One turn moves every row onto another: examples first, then more rows asked
razat: [-11 -12  31 -31  13 -21  45 -17  20  19  22  -1  -1  -4   9  -7]
pamu: [ 18 -21   6   7  23  23  -6  24  -9  20  -3  41 -27   9 -20  -5]
mus: [ 11 -16  15  -2  33  25 -12  25 -32  15  -6  27 -14  26 -20   4]
kole: [ 25 -22  20  11  30   6 -12  13 -22  28   2  32 -25  38 -13  -6]
kevo: [ 30  -5   5   8  32  13 -21   9 -20  12  -1  20 -14  32  -4   0]
nabe: [ 31  -3  11   5  40   8 -26   8 -20  10   7  24 -13  24  -9   3]
Kegoz: [-15   3  17 -36  24 -31  17 -28  -1  13  31 -18   2   4  10  -6]
las: [-38  -5  -8 -36  10 -24  14 -16 -13  16  22 -15 -14 -11  -1 -18]
ladu: [-35 -17  36 -23   1 -17  37 -11   8  30  18  11 -19 -15 -34  -6]
buken: [-41  -4  -9  -9   9 -35  22  -6 -15  -8  19 -16 -30   0 -25  -2]
gem: [ 22 -15  17  11  30   8 -14  19 -34  15 -10  22 -17  31 -10   0]
Zit: [-36 -19  13 -16 -20 -18  46   0  11  17  28  14 -26   4 -19  -2]
fir: [-50  -1  -7 -27  -9 -19  17  -4 -18   4  32  -5 -18   6 -23   3]
Luv: [-37 -17  11 -11   6 -14  52   5  12  -2  15   3 -28  -6 -29   3]
Vusi: [-16 -10  34 -14  23 -26  47 -14  25   0  36   2 -17  15 -19  12]
zasir: [-33 -20   6 -29  -2 -15  42  -6   8  23  12   2 -17 -18  -3 -18]
vizi: [-10  -5  50 -15  12 -40  31 -28   8  25  24   0  -8   2 -17  -1]
Puz: [-22  13  16 -22   4 -33  16 -18 -15  -6  35 -16   2  21  -5  14]
Zozom: [-22  10  31 -19  15 -43   9 -27 -21  11  17 -20  -2  -2 -17   0]
Nutiv: [ 13 -10  -6   3  30  17 -27  18 -28  13   1  27 -25  12 -20  -4]
Sige: [ -9  -4  37 -11  -6 -33  45 -13  14   6  31   3  -5  21  -1  10]
tipet: [ 36 -15  23   8  33  15  -6  14  -2  18   3  38 -16  21 -11   3]
degu: [ 13  -9  -6   3  28  27 -21  18 -24  13  -4  25 -20  21 -14  -1]
Zopug: [-16  -9  34 -30 -11 -26  45 -23   1   7  27  -8  -9  10  -2  -1]
roda: [ 17 -20   4   4  23  32  -7  19  -6  23   0  38 -25  23 -17  -3]
Fof: [-45  -2  16 -27   5 -21  15 -10 -22  15  11  -9 -14 -20 -34  -5]
tuk: [ 14 -14   5  -1  35  23 -21  19 -17   9  -8  28 -30  18 -18   5]
Bivu: [ 19 -21  12   1  34  22 -15  17  -4  18  -2  36 -35  22 -19   2]
viz: [ 12 -24  18  -2  33  23 -12  19 -19  28   7  38 -23  32 -23   0]
tidod: [-23   0  23 -38  -4 -26  27 -26 -13   1  33 -18  -6  12  -4   1]
Buti: [ 30 -17  17   8  35  10 -17  10  -5  16  -3  31 -32  28 -10   2]
gebik: [-38  -7   9 -39 -11 -20  27 -20 -17   7  30 -12 -18   4 -14  -7]
vuka: [-19   3  13 -11  27 -45  18 -25  -2  -6  39 -17 -18  21 -14   7]
guduf: [ 33 -15  15   9  29  18  -9  10  -3  22   4  34 -20  33  -6  -1]
tati: [ 26 -10  10   6  36  11 -23  13 -18   6  -9  22 -27  25 -10   6]
Fel: [-30 -16  19 -32 -19 -19  44 -17  -2  13  26  -1 -21   2 -12  -9]

Zozom moves to vizi
buken moves to vuka
Now find these:
Fel moves to gebik
tati moves to Buti
roda moves to degu
pamu moves to Nutiv
Sige moves to Zit
zasir moves to las
kole moves to viz

